128 stands for zero in the data rows.
Here are some points, one per row:
ndarray[146  80 134 108 138  94 145  89 112 158 130 126 139 100 138 188 118 121
        146  93 112  90 108  75  91 134 156 124 189 149 120 146 115  61 133 142
         74 100 136 133 177 131 137 112 143  66 145 137 112  94 171 194 124 107
         88 143]
ndarray[163 130 135  71 131 177 177 138  80 160 162 124  30 117 115  78  78 137
        100 126 118 170  60 104 110 183 127 143 105 139 154 196 171  98  85 137
        113 111 139 124  82 107 163 163 178 217 111  95 118 109  74 177 155 107
        165 136]
ndarray[ 68 147 162 122  98 119 143 160 157  91 130 100  79 146 123 148 169  98
        103 198 152 100  72  90  79 105 150 138 145 124 101 108 107 112 163 136
        117 115 121 157  86  99 126 100 127 151 149 139 172  67 117  76  62 109
        166 119]
ndarray[ 94 189 184 163 131 110 114  75 147 146 117 130 153  83 154 105 141 171
        103 139  29  98 129 164 135 154  98 103 139 117 172 145 175 133 154 148
        127 160 125  81 130 106 106  73 161 113 111 114 150  95 104 128 168 135
        126  78]
ndarray[168 124 141 123 159  76 164  68 151 145 107 132 125 109 123 103 148 137
         83 168 134 128 215 130 151 141 154 125 104 175 155 123 194 160 150 113
         85  89 118 159  91 112 155 141  67 151 166 107 139 161 182 114 129 111
        140 137]
ndarray[ 81 145 132 157 154 133  57 183 181  90 123 111 124 136 152 161 115  68
         80 147 120  91  70 137  74 115 150 141  98 180  92 149 139 132 129 151
        102  76 141 151 124 109 157 162 124 101 126 141 135 119 125 116 105 102
        124 106]
ndarray[124 120 169 148 143 145 157 150 140 123  94 100 112 128 105 171 154 151
        152 126  96 133 135 107 202  72 180 151 156 126 107 154  83 166 113 129
        142 146  87 175 117 158 126 131 132 132  61  88  97 168 136 158 126 124
        167  92]
ndarray[ 97 133  90  87 189 168 122 178 115 138 102 113 135  96 103 174  66  97
        140 163 105 166 142 113  90  67  76 156 146  85 178 125 173 149 161  38
        119 136 144 104 163 180 129 111 137 201 161 148 134 148 134 144 180 140
         77  95]
ndarray[141 181 194 169  97  64 105 150 126 166 123 176 151 220 147 112 119 159
         90 154  90 141 126 121 107 102 108  64  76  95 174 132 149  89 195  97
        121 196  92  47 174 136 128 127 154 168  96 103 135 127 119 167 166  91
        140 105]
ndarray[127 120 136  94 120 123  69 141 122 141  85 103 110 132  51 104 131 130
        135 115 123  47  96  90 159  87 155  86 163 152 164 145  70 195 110 112
        135 154 141 133 132 115 114 128 103 104 100  73 108 201 152 140 137 138
        160 105]
ndarray[135  64 113 142 168 160 122 160 181 164 134 109 122 129 189 123 147 135
        144 182 167 152 142 152  89 160 148 118 151 130 133 126 110 132 131 130
        118 179 104 129 164 102 111 154  71  71 107 124 128  84 102 111 171 105
        185 189]
ndarray[ 72 105  96  96  53  76 134 143 152 103  52 141 116 158  55 120 156 124
        112 131  87 150 131 157 136 115 108 126  88  89 117 132 169 148  90 130
        121 130 140 157 140 173 123  80 120 105  95 175 106 105 125 156 157 162
        119 184]
ndarray[ 53 173 166 116 129 151 123  98 138 112 145  87  76 144 105 117 186 151
        132 171 162 111 119  99  97 156 152 181 137 137 107  95 163 126 159 103
        128 115 108  93 131 119 140 110 180  80  85 120 166 117 121  73  67 146
        104 158]
ndarray[124  94  87 135 113 139 141 119 130 169 120 169 129 168 137 115 145 139
        106 147 143  70  95  94 134 163  75 197 126 125 116 130 118 160 114 114
        163 125 148 144 127 191 136 146  66  91 110 155 145  63 152 135 155 121
        152  84]
ndarray[145 117 163 119 110 119 174 132 106 143 163  59 178 160 152 111 150 116
         81  78 164 112 133 139  87 191  96 100 135 132 109 174  83 167 138 147
        167  87 118 155 150 155 142 105 178 201 153 139  80 173 104 128 152 124
        127 156]
ndarray[171 116  76 141 138  89  94 101 145  65 202 147 157  83 140 123 184  56
        189 186 131 125 115 135 156 116 155 169 123  97 184 178 102 112 115 147
        126 165 141  96 145 186 132 118 166 144 148 143 171 160 124 128 117 112
        142 143]
ndarray[131 102 138 102 144 133 187 132 107  78  84 183 115 132 160 176 142 187
        188 136 133 126 142 169 107 103 171 145 113 133 140 101  85 176 129 154
        137  93 137 154 136 153 141 131 147 146  61  69 117 161 104 131 111 154
        127  80]
ndarray[159 140 154 122 152 163 163 161 177 137 111 136 106  96 174  47 104 118
        175  88 154  79 145 120 145 126 115  68 102  70  89 145  97  74 165  75
        150 117 167 166  96 139 110 141 127 135  89 159 148 145 139 138 129 109
         55 145]
ndarray[159 182 107 157 141 132 102  95 116  99 162 157 180 129  43 135 126 111
        156 203 164 140 118 165 182 119 113 124 174 161 150 165  72  86 150 146
         84  67 139  98 136 186 109 143 135 119 127 148 147 135  60 133 123 141
        149 168]
ndarray[ 40 128 127 138  95 128 113 124 152 114 162 164  87 151 161 124 124 158
        150  99 133 173 135 130 147 103 109 133 182 146 140  88 126 124 115 202
        116 139 132 129 126 129 101 200 121 165 142 139  94 167 197 120 142  52
        101 156]
ndarray[125 128  54 108 160 166 145 176 128 166 152 131 166 102  93 164 126 174
        141 146 120 135 142 120 124  71 124 146  73 108 165  88 152 172 142 130
        166  98 128 143 154  66  85 109 145 170 137 156 175 151 106 199 127 111
        107 100]
ndarray[155 143 139 164 103 198 170 160 117  83 201 183  93 166 119 191 124  96
         94 131 136 153 180  80 151 139  99  92 142 169 114 141 144 167 102 130
        141 195 176  78  74 135  95  79  92  64 170  77 144 127 114 142 113 139
         46 142]
ndarray[113 109  94 145 167 144 196 171 114 188 115 127 134 136 135 182 133 162
        198 122 109  92 120 158 151 100 139 123  71 127 180  48 137 139 141 170
        151  83 143 122  88 149 152 112 149 142 131 128 127 170  98 154  78 150
        132 127]
ndarray[106  64 111 100 112 173 148  96 133  85 130  84 187 124  87  78 137  90
        167  71  83 159 128 118 118 114 151 115  77 184 118 110 115  47 123 116
        145 139 115  88 112 125 134 157 121 137 136 119 126  96  57 105 154  90
        106  57]
ndarray[127 151 139 103  89 131 130  92  90 152 153 136 198  92 165 113 156  88
         80 101 128  95 111 162 109 132 141  69 174 106  74  96 170 174 114 110
        158 122  84 172 135 178 139 142 134 172 144 121  83 135  67 152 106 147
        127 180]
ndarray[166 120 168  45 201 134  83 172 148 102 141 133 101 157 157  57 106 109
        102 100 109  93 154 148 173 137 109 157 146  56 131  78  98  78 139 154
        154  91  89 181 108 132  91 109 118 114 138 122 135 141 137 137 134 140
         75 137]
ndarray[ 98 107 131 169 145 123 109 126 118 128 110  80 152 137 134 153 112  85
        112 126 146 116 137 131  69 143 140 125 145  65 111 155 111  90  82 172
         60  92 163 135 151 102 141 163 128  81 131 120 125 110 144 177  77 112
         97  82]
ndarray[108  86  96 181 133 131 132 133  68 172 133 138  46 127 150 104 152  79
        133 137 172 129 110 175 114 130 107 151 144 123 115 124 106 145 162 124
        148 125 108 125 152 128 123 146  57  64 120 123 151  84 128 131 171 121
        164 135]
ndarray[114 161 168  82  39 132 112 133 129 123 164 109 129 101 114 203  81 177
        122 125 184  98 115 159 168 161 133 165  82 123 125 110 136  78 179 138
        142 192 163 149 152  82 176 134 106 129 165 146  89 143 108 133 136 148
        140 108]
ndarray[145 207  69 146  82 173 123 153 114 116 108 107 142 130 127 141 137 173
        136 105 105 145 104 176 155 196 173 171 107 130 103 102 135 103 187  85
        119 163 162 133 160 121 122 124 143 156 200  61 114  96 203 135 124 170
        196 126]
ndarray[ 91 103 120 159 102  86 125 140 124 147 139 127 120 159 119  86  76 143
        149 169 141 128 109 126 152 151 127 160  84 137 101  91 140 178  65  99
         99 135 136 172 146 192 120  60  97 111 111 176 107  82 145 142 166 147
        112  86]
ndarray[117  87  83 157 136 126 104  78  98  69 157  78 168  85 150 108 157 103
         96 138  65 182 135  96 131  93 156 137  83 139 161 101  50  88 115 100
        151 145 179 126 110 167 161 130 163 121 140 109 155 134  97 118 144  87
        128 135]
ndarray[195 161 171 177 152 223 117  79 117  68 110 136 114 150 147 125 181 164
        145  91 117 142 102 125 115 119  95 108 100 109 114  99 149 139 146 119
         88 148 134 136 181 111 154 148 137 126 178 203 126 150 178 145 137 228
        243 102]
ndarray[ 75 193 142 164 165 101 129  70 155  96 146 117 143 125 119 132 163 185
        109  69 180  99 108 133 129 133 114 152 155 105 160 108 182 104  93  71
        134 127 112 109 104  87 127  77 160  99 102  96 148 102 109  95 145 125
        133 120]
ndarray[165  87 142 188 129 100 155  70 186 129 115 183 112 127  85 135  88  93
         99 149  92 119 189 135 147 148 149 160 133 126  91 111 112 177 120 106
        116 107 110  94  82  38 147 152 130 163 178 123 121 148 137 113 121 157
        116 149]
ndarray[136  96 139 114 131 171 173 139  45  86 103 132 188 103 142  99 114  76
        165 118 136 101 115 123 113 133 133  89  82 148 126 142 150  61 148 114
        151 153 115 116  75  71  97 156 125 153  42 156 134 116 168 117 155 121
         80 141]
ndarray[188  91  98 116  81 168 151 147 112 140 153  89  96 142 161 103  76  93
        100  97 139 125 135 136 123 153  53 120 137 151  94 165 177 114 117 134
        129  82 139 135 160 113 143  75 209 188  61 106 119 182 105 118 118  87
        181 122]
ndarray[152 161  54  87 128  87 146 128 103 173  91 148 142 112 171 107 132 113
        129  81 159 146 113  64 142 129 153 133 169 166 137 158  75 136 145 142
         61 149  86 121 153 100 163  99 130  80 119 163 115 134 130 149 100 143
         77 110]
ndarray[171 146 171 101 163  86 140  94 178 197  95 137 140  89 122 125 144  88
        102 108 182 191 188 127  97 104 176 138 105 151 116  93 169 127 117 155
        136 124 151 105 128 144 117 109  79 129 125 114 140 131 170 105 155 139
        180 143]
ndarray[144  60 178 161 104 162  75 148 145 151 153 203 120 134  72 173 132 114
        120 108 121 161 171 162 134 167 123 107 133 158 136 143  88 162  86  70
         69 157 116 110  51 101 122 110 150 125 190 132 152 134 142  95  63 111
        100 139]
ndarray[144 134 159 116 183  91 132 153 141 159  46 123 137  93 135 142 147 113
        145 146 161 150 174 122 100 190  95 130 112 160  98  95 122 121  71 145
        147 178 123 102 175 121 102 163 100  92 143 134 163 123 107 107 144  89
        189 169]
ndarray[147 155 132 115 110 105 143 158  96 165 120 150 141 125 128 103 119 126
        142  99  79 135  95  63 156 122 166 129 158 105 175 177  83 160 117 110
        116  80 146 120 176  82 118 115  55  81 107 145  92 169 131  61 101 137
        131 115]
ndarray[ 56 110  68 139 144  97  53 119 127 120 154 160 107 123 134 138  86 172
        147 101 120 147 186  48 136 168 131  78 151  95 101 136 147 118 132 205
        145 109  95 121  91 159 113 172 137 161 126 124 140 120 160  77 141 164
        144 134]
ndarray[131 128 120  89 197  85  68 145 106 148 165 129  97 147 128 102 119 138
        135  93  99  99 175 123 154  50  84 116 135 127 107 153 125 127 104 170
        142 117 121 178 132 120 127 163 151 153 151  96 145  49 143  63 134 185
        103 153]
ndarray[ 95 149 157 125  90 136 129 116 151  67 118 117 105 103 135 131  27 166
        114 106 171 159 128 171 129 105 102 147 137 154 178 140 121 135 160 164
        189 184 124 137 142 127 130 161 102 126 140 162  63 115 167 140  35  95
        113 139]
ndarray[167 151  91 122  74  95 109 113 102 130 100 107 148 146 120 135 165 156
        128 125  88 123 126 164  61 100 123 136 139  76  79 133 192 155 109 113
        132 157  94 169  95 163 105 122 114 123 137 154  69 147  68  91 137 118
         87 175]
ndarray[188 139 115 131  92  93 114 111 141 118 135  84 165 163 139 146 123 171
        140 203 158 194  37 181 184 117 122  71 188 155 103 160 127 119 100 119
        181  62 131  57  99 120 125 153 147  97 149 132 156 131 152 148 124 168
         98 115]
These points spread out most along one direction. Take the direction at right angles to it along which they spread out most. Go by this last direction. For each point below, how far along it does it lie, from 0 to 99? 50 is the average, and the first point above lies past it. One standard deviation of the points above along it is 16.
ndarray[145 207  69 146  82 173 123 153 114 116 108 107 142 130 127 141 137 173
        136 105 105 145 104 176 155 196 173 171 107 130 103 102 135 103 187  85
        119 163 162 133 160 121 122 124 143 156 200  61 114  96 203 135 124 170
        196 126] 5
ndarray[145 117 163 119 110 119 174 132 106 143 163  59 178 160 152 111 150 116
         81  78 164 112 133 139  87 191  96 100 135 132 109 174  83 167 138 147
        167  87 118 155 150 155 142 105 178 201 153 139  80 173 104 128 152 124
        127 156] 51
ndarray[117  87  83 157 136 126 104  78  98  69 157  78 168  85 150 108 157 103
         96 138  65 182 135  96 131  93 156 137  83 139 161 101  50  88 115 100
        151 145 179 126 110 167 161 130 163 121 140 109 155 134  97 118 144  87
        128 135] 58
ndarray[106  64 111 100 112 173 148  96 133  85 130  84 187 124  87  78 137  90
        167  71  83 159 128 118 118 114 151 115  77 184 118 110 115  47 123 116
        145 139 115  88 112 125 134 157 121 137 136 119 126  96  57 105 154  90
        106  57] 60
ndarray[171 146 171 101 163  86 140  94 178 197  95 137 140  89 122 125 144  88
        102 108 182 191 188 127  97 104 176 138 105 151 116  93 169 127 117 155
        136 124 151 105 128 144 117 109  79 129 125 114 140 131 170 105 155 139
        180 143] 50
ndarray[ 95 149 157 125  90 136 129 116 151  67 118 117 105 103 135 131  27 166
        114 106 171 159 128 171 129 105 102 147 137 154 178 140 121 135 160 164
        189 184 124 137 142 127 130 161 102 126 140 162  63 115 167 140  35  95
        113 139] 40
ndarray[144  60 178 161 104 162  75 148 145 151 153 203 120 134  72 173 132 114
        120 108 121 161 171 162 134 167 123 107 133 158 136 143  88 162  86  70
         69 157 116 110  51 101 122 110 150 125 190 132 152 134 142  95  63 111
        100 139] 52
ndarray[ 98 107 131 169 145 123 109 126 118 128 110  80 152 137 134 153 112  85
        112 126 146 116 137 131  69 143 140 125 145  65 111 155 111  90  82 172
         60  92 163 135 151 102 141 163 128  81 131 120 125 110 144 177  77 112
         97  82] 68
ndarray[159 140 154 122 152 163 163 161 177 137 111 136 106  96 174  47 104 118
        175  88 154  79 145 120 145 126 115  68 102  70  89 145  97  74 165  75
        150 117 167 166  96 139 110 141 127 135  89 159 148 145 139 138 129 109
         55 145] 74
ndarray[166 120 168  45 201 134  83 172 148 102 141 133 101 157 157  57 106 109
        102 100 109  93 154 148 173 137 109 157 146  56 131  78  98  78 139 154
        154  91  89 181 108 132  91 109 118 114 138 122 135 141 137 137 134 140
         75 137] 77
ndarray[136  96 139 114 131 171 173 139  45  86 103 132 188 103 142  99 114  76
        165 118 136 101 115 123 113 133 133  89  82 148 126 142 150  61 148 114
        151 153 115 116  75  71  97 156 125 153  42 156 134 116 168 117 155 121
         80 141] 65
ndarray[124  94  87 135 113 139 141 119 130 169 120 169 129 168 137 115 145 139
        106 147 143  70  95  94 134 163  75 197 126 125 116 130 118 160 114 114
        163 125 148 144 127 191 136 146  66  91 110 155 145  63 152 135 155 121
        152  84] 57
ndarray[144 134 159 116 183  91 132 153 141 159  46 123 137  93 135 142 147 113
        145 146 161 150 174 122 100 190  95 130 112 160  98  95 122 121  71 145
        147 178 123 102 175 121 102 163 100  92 143 134 163 123 107 107 144  89
        189 169] 54
ndarray[114 161 168  82  39 132 112 133 129 123 164 109 129 101 114 203  81 177
        122 125 184  98 115 159 168 161 133 165  82 123 125 110 136  78 179 138
        142 192 163 149 152  82 176 134 106 129 165 146  89 143 108 133 136 148
        140 108] 17
ndarray[163 130 135  71 131 177 177 138  80 160 162 124  30 117 115  78  78 137
        100 126 118 170  60 104 110 183 127 143 105 139 154 196 171  98  85 137
        113 111 139 124  82 107 163 163 178 217 111  95 118 109  74 177 155 107
        165 136] 47
ndarray[ 68 147 162 122  98 119 143 160 157  91 130 100  79 146 123 148 169  98
        103 198 152 100  72  90  79 105 150 138 145 124 101 108 107 112 163 136
        117 115 121 157  86  99 126 100 127 151 149 139 172  67 117  76  62 109
        166 119] 46
